One vector is turned by the same rotation once a tick. Each row is the vector after some number of ticks, and that number follows the row.
The counts run from 0 to 232.
[  5   1   8  -8  -7   3  11 -13  -3   0  -6  -1  -4  -3   6  -7  -3  -9
  -1  -4  13  -6   2  -3  -6   5   3  -8   6   5  -4   7  -2  -4   4 -11
   7  12   8 -19   9 -12  -5 -30   7 -16   5   2  11   2   3  -3] => 170
[  4  13  -1  -1  -8  11   5   3 -11   5  12  -9  -1  -3   1  -9   5  -9
 -14  -8  23  16   1   3  -9   6  -3  -5   3  10  13   1   4  -8  -3 -15
   3  11   6   3  -9   5   7 -15   0  -3   9  13  -4  -9   1   7] => 85
[  1   2   3 -16  -5  20   3  -6  12   0  -4  -6  -1  -6   9  -5   6 -12
  -5  -2  15  -5  -4   1  -3  -7  -5  -4  -7  14   6  -2  19  -1   1 -13
   2   5  12   3  10  -7  -7 -23  -4   3  -6   3   9  -6 -10   0] => 24
[  5   2  -2   0   3   2   3   0   3  10   6  -7  -9  -4   4   5  -4 -10
  -8  -8  21   4  -5  -9 -15  -5 -15   5   8  11   2   7  -2   5 -11 -20
   7  10  -4   6  -5   8   9 -18  -9   0  14  10  11 -15   2   7] => 132
[  3   7 -13  -2  -5  -1   2 -10   6  10   0  -2  -6  -7  -1 -12   9   2
 -15   5   3  -5 -10 -11  -3  -4   5  -3   2  22  18   2  -5  -9  -8   0
   9  21  -1   1   0  -1  10 -23  -3  -4   7   4  -4  -9 -12   3] => 99
[ 14   8   4  -9  10  13   4  -7   0   4   3  -6   3   1   0  -5   8  -8
  -9   4   4  -1   3   2 -16 -12  -6   2  -5  12   5  -2  14   4   7   0
   6  13   9  11  -2  -1  -1 -29   3  -1  -5  11   8  -2  -4  -4] => 205
[  6  11  -2   2  -8  13   0   3 -12   3  13  -9   0  -1   1  -6   9 -10
 -10  -9  22  15  -1  -3  -8   3   0  -3   1  11  12   5   2 -10  -6 -17
  -1  11   8  -1  -9  -2   6 -11   5   3   4  10  -1 -11  -2   6] => 86
[ 10  -2  -6  -3   2   6   5 -10  -3   2  -4  -8   1  -6  -5  -4  -1 -16
   0   2  19   3 -18  -4   1 -13  -3 -12   0   8  14  -3   1 -12 -10  -6
   3  15  -1  -4  -7   4  -4 -18  -6   5   5  23  -2   9  -2  -3] => 54
[  6   9   3 -14  -6  22   4  -2   0  -5   0 -15   0  -7  11 -12   6 -14
  -4  -2  22   6   0   3  -3   1  -3 -11  -5  10   7  -4  10  -7  -5 -13
  -1   7   9  -4   7  -7  -7 -16   0   6  -4  13   2   1   1   6] => 215
[ 13  -2   2  -9   2  -1   0  -7   6   7   7  -8   1  -3   2   2   9  -6
  -6  -4   0   1   1 -14  -9 -17   1  -5   0  19  18   7   1  -3   4  -9
   0  15  15  12   7  -5   2 -18   5  -1   4   3   9 -17 -15   5] => 150
[  6  -3   3   0  -6  -7   2   5   2   9   3  -6  -6  -6   1   7   0 -12
  -6 -12  27   8  -4  -6 -13   1  -6  -2   6   5  11   5   9  -4  -3 -21
   6   6   0  -3  10   3   6 -16  -5   8   8  22   2 -12   0   6] => 135
[ -2   4   1  11   1  -3  -3 -18   1  14  -6  -1  -9   5   6   4  -5   0
  -5  -6  15  -2  -8  -9 -19   0   1   2  -1  15   3   1  -5   1   2 -15
   7   8  -2  -7   3  -6   5 -30   9  -6  10  -1   8 -11   0 -10] => 122
[  5  11  -8   0   1  14  -3  -6  -3  11   3  -7  -2  -1   6  -1   0  -8
 -13  -2  18   8  -5   6 -19  -3 -13   5 -12  15   7  -5  14  -3   4  -8
   1   8   0   7  -3   5   5 -26  -2   8   0  10   6  -8   3   1] => 77
[  7   2   6   5 -14  -3   6   5  -2   7   0 -10 -11  -9  -2   9   3  -5
  -5  -9  20  10   2 -11  -3   7  -7   5  15   7  12   1   3   9  -7 -10
  10  10   4   0   5  -1   3 -21   3  -6   4  10   8 -18  -7   0] => 139
[  5  11   0 -12  -1  20   1  -1   2  -6   5 -15   1  -7   9 -11   6 -18
  -4  -1  19   7  -1   5  -6  -4  -3  -9  -2  13   9   0   9  -5  -6 -12
   0   9   7   4  -3  -4  -6 -16   1   5  -3  10  11   0  -1   7] => 214
[ 13   7   7  -2   5  -1   7  -6   0   5   2 -16  -2  -8  -7   3   2 -12
  -3  -1   9  15   1 -10   0 -12  -6  -3   9  14   1   1   3   6  -6  -6
   4  15  12  10  -9  -4 -10 -22   3 -12   0   6   5  -5  -2 -13] => 196
[ 12   1  -7  -7   3  13  10 -10  -4   1   5  -4   3   2  -3  -6   0  -3
  -5  -1   6  -3  -9  -8  -6 -11  -3  -1   2  10  12  14   2 -20   3   4
   4  25  -1 -10 -18   2  -2 -25   5  -6   5   3   1  -2  -3  -4] => 45
[ 12   1  15  -4   0   3   7  -3  -2   3   0  -5  -4   1 -11   4   9 -11
   0  -5  13   2   4 -10  -1  -5  -1   2  12   6   0   4   7  14  -2  -9
  13  12  10   7  -1  -9  -7 -23   4 -14   2  16  11  -6  -3 -11] => 10
[  1  13   9  -2  -2  -5   5 -18  -3   9  -2 -10  -7  -3  -7  -4   5  -5
 -11   5  10   5  -1  -6  -7  -1   1  -2  -2  14   0 -13   3   3  -3  -7
   7   7   7  -2  -1  -7  -3 -27  -3  -9   1  10 -10  -2   7 -23] => 66
[ 12   4  -5  -7  -6   0  -1  -6  -4  10  10  -3  -2   2  -6  -7  13   4
 -11  -5   6  -4  -4 -13  -7   3   9  -2  -5  17  14  10   4 -17  -2   0
  -2  19   4  -8   3  -7  10 -18   5   4   0  14  -6 -10  -1   2] => 95
[  7  -3   5  -1  -7  -7   1   3  -2  10   6   0  -6  -1  -5   5   1 -12
  -3 -15  28   6  -6  -8  -4   2  -4   3   6   7   3   6  10   0  -3 -25
   7   6   2  -2   7  -2   7 -14  -4   3   6  22   8 -12   0   5] => 136
[  2   9  -4 -12  -6  19   5  -2  -4  -1   2   0  -4  -9   5  -8  -2 -12
  -6   1  15   1  -1   6  -1  -1  -4   0  -4  10   6   0  16  -2   8 -10
   8  14   8   4  -2   2  -4 -22  -5  -8   2   6  22  -6  -6   5] => 27
[ -1  15  -6  -5 -10   8  12  -1  -3  -3   5  -9  -4 -15   6  -8  -2 -12
  -5  -1  15  14   0  -3   0   7   4  -9   6  12   6   7   6 -14  -1  -6
   6  18   9  -5  -8  -6 -10 -21   5 -17   2  -5   5  -6   1  -1] => 35
[  3   6  -7  -2 -11   1   5 -10   8   8   0  -2  -5  -7  -4 -13  11   6
 -15   0   4  -7  -7 -15  -3  -3   2   0   3  19  16   3  -4  -8  -9  -2
   8  19   3  -5  -1  -8   8 -23  -4  -4   4   2  -8 -13 -12   1] => 98
[  8  -3  10  -1  -2  -4   9   0   5   0  -5 -15   1  -8  -5   8   6 -15
   3  -8  21   8  -4 -11  -8 -10  -1  -8  11   0  11  -1   9   0  -5 -13
  10   7  12  -1   5  -7 -10 -18   5   0   2  20  -2  -5  -1  -8] => 7
[  5   2   1  -5  -6  11   7  -5  -2   0   3  -1   3   1   2  -6   4  -5
  -1  -7  14   6  -9 -10   1  -3   6  -4   4   9   9  15   8 -22   4 -11
   2  18  10 -15  -7  -9  -4 -22  12 -13   0  -4  -3  -5  -3  -7] => 40
[ -1   5   6  -2   0   5  -1 -17   0  12   0 -11  -1   0   8  -2   4  -8
 -12   0  15   5  -9   0 -16  -7  -1  -2 -12  14   9 -10  11  -7   6  -9
  -1   1   6   0   6  -4   0 -24   2   5   2   7 -13  -9  -1 -17] => 71
[  6   0  -6  -1   1   6   9  -8   5   0  -6 -11  -1  -9  -1  -3  -1 -15
  -3   5  16   4 -15  -4  -3 -13  -6 -10   4   6  20  -5  -1 -10 -12   0
   7  16  -5  -5 -10   6  -4 -21  -5   2   7  17  -7   5  -4  -6] => 53
[ 13  -5  11  -1   2   2   9   1   2   0  -1 -16   3  -6  -2   9   3 -15
   1  -9  20   7  -1 -12  -6 -14  -7  -6  14   1   7   2   2   4 -11 -13
   6   7  12   2  -2  -2  -9 -15   2   0   3  17   2  -5  -2  -2] => 6
[ 15  -1  -7 -10  -6   5   8 -13  -2  10   2  -2  -2  -3  -3  -9   5  -1
 -10   3   5  -7  -6  -5  -1  -9  -3  -9  -3  20  17   2 -10  -4  -6  -5
   0  19   3  -1   2   3  10 -18  -8   3   9  13  -4  -3  -8  11] => 101
[ 11  -5  -6  -6   0  14  13  -9   8   0   0  -9   1  -4  -1  -5   5  -1
  -6  -2   7  -7 -14 -12  -5 -14  -6  -3   1   8   7   6   4 -16  -8   3
   1  19   4 -13  -8  -5  -4 -26   0   7   0   3  -9   3   0  -3] => 47
[ 10   3  17  -7   5   9  -1  -7   6   5   0  -6   3   5  -6  -3  12  -5
  -6  -3   9   3  -6 -10  -6 -17  -1   2   3  10   2  -1  11   4   4 -13
   7  11  20   7  -2 -12  -5 -24   6  -9  -2   3  -2  -8  -8 -16] => 201
[  7   2  -9   7  -7   8   9 -17  -7  -3  -4 -17  -8 -10  -7   1   2   0
  -2  -6  13  -7  -3  -9  -6  -6   2 -10  -5  15  10 -12 -13  -1  -5 -13
  -9  12   4  -6  -3  -4  -2 -15   0  11   7  13  12  -1  -4   7] => 110
[  0  10   1  10  -7  -1  10 -21  -4   1  -3 -14 -10  -8  -3   0  -1  -2
  -5  -2  11  -3   2 -10 -10  -1   3  -9   1  16   0  -8 -18   4  -8 -18
   1   9   7  -7  -3  -9  -2 -21   1  -8  12   3   7  -5   3  -1] => 115
[  3   4   9 -22   4   8   3  -7   4   2   5  -6   2  -6   8  -6   1 -13
 -16   2   9  -2   3   2 -14 -12  -3  -5  -3  10  13  -3  15  -4   9  -6
   8   8  10  10   6   2  -5 -20  -4  -7   5  11   5 -12  -5  -3] => 21
[  2   1   6 -19   3  19  -4  -7   8  -2   2  -8   0  -4  10  -6   4 -14
  -8  -2  15  -6  -4  -2  -7 -13  -2  -2  -6  14   8   1  17  -7   4 -15
  -1   8  10   8   5  -4  -6 -18  -1   3  -3   5  14 -10 -10   0] => 23
[ -5  13  -2   4  -5  17   4  -1   2   3   8 -10  -4  -8  -2 -10   6  -4
 -14  -9  23   6  -6  -1 -13  -1  -8   6  -3   6   3  -5  17  -8   2 -19
   3   7   7  -3  -7  -2   8 -18  -7   9   3   7  -3 -11   2   4] => 80
[  6  -5  -3   3   6  -1  11  -1  12   2   0  -7  -4 -10  -6   9  -5  -9
   1 -11  20   3 -16 -17  -6 -17  -9   3   9   5  -3   7  12  -6  -6 -13
   9  15   5   0 -10  -4  -3 -19  -6   5   6  10  10  -5   1   2] => 0
[  0   1  10   6   0   1   5 -23  -3   8  -2  -5  -3   5   2   1   1   0
  -6  -9  16  -7  -4  -9 -18  -6  -1  -6  -2   9   0  -1  -9  -2   3 -23
   0   3   8 -14   3 -10   2 -20   7  -2  12   2  -2  -8   6 -10] => 120
[  6   5  14  -3   3   8   2  -6   8   7  -3  -8   0   0  -2  -3  11  -4
  -8   3   8   3  -5  -7  -6 -12  -4   3   3   7   7  -4  13   6   4  -6
  12   9  16   6  -1 -11  -4 -32   7  -9  -3   0  -1  -7 -10 -15] => 202
[ 11  -2   2   0   2  -1   9  -2  -4  -2   2 -16  -2  -9  -9  12  -5 -10
  -1 -10  19  14  -3 -11  -1 -13  -7   0   8   4   8  -1  12  -6   0  -6
   2  14   3  -4 -12   5 -10 -17  -1   3   3  15  11  -4  -4  -8] => 190
[  2   7   3  -4   3   6  -5 -14   0  15   2  -2  -4   4   3  -4   4  -7
  -9  -3  18   3 -12   1 -12  -6   0   3 -15  16   4  -8  16  -5   8 -14
   2   3   7   3   3  -4   3 -24  -1   3   1  10  -5  -7   2 -15] => 72
[  6  -1  -7  -7  -1  11   2 -11   4   5   6  -6   1   0   6  -8  -1  -2
  -5  -1  11   4 -16  -6   1 -12   2  -5  -6  19  17   9   4 -26   0  -4
   0  18   3 -12  -8  -1   0 -18   2   2   6  -2  -9  -6  -6  -1] => 231
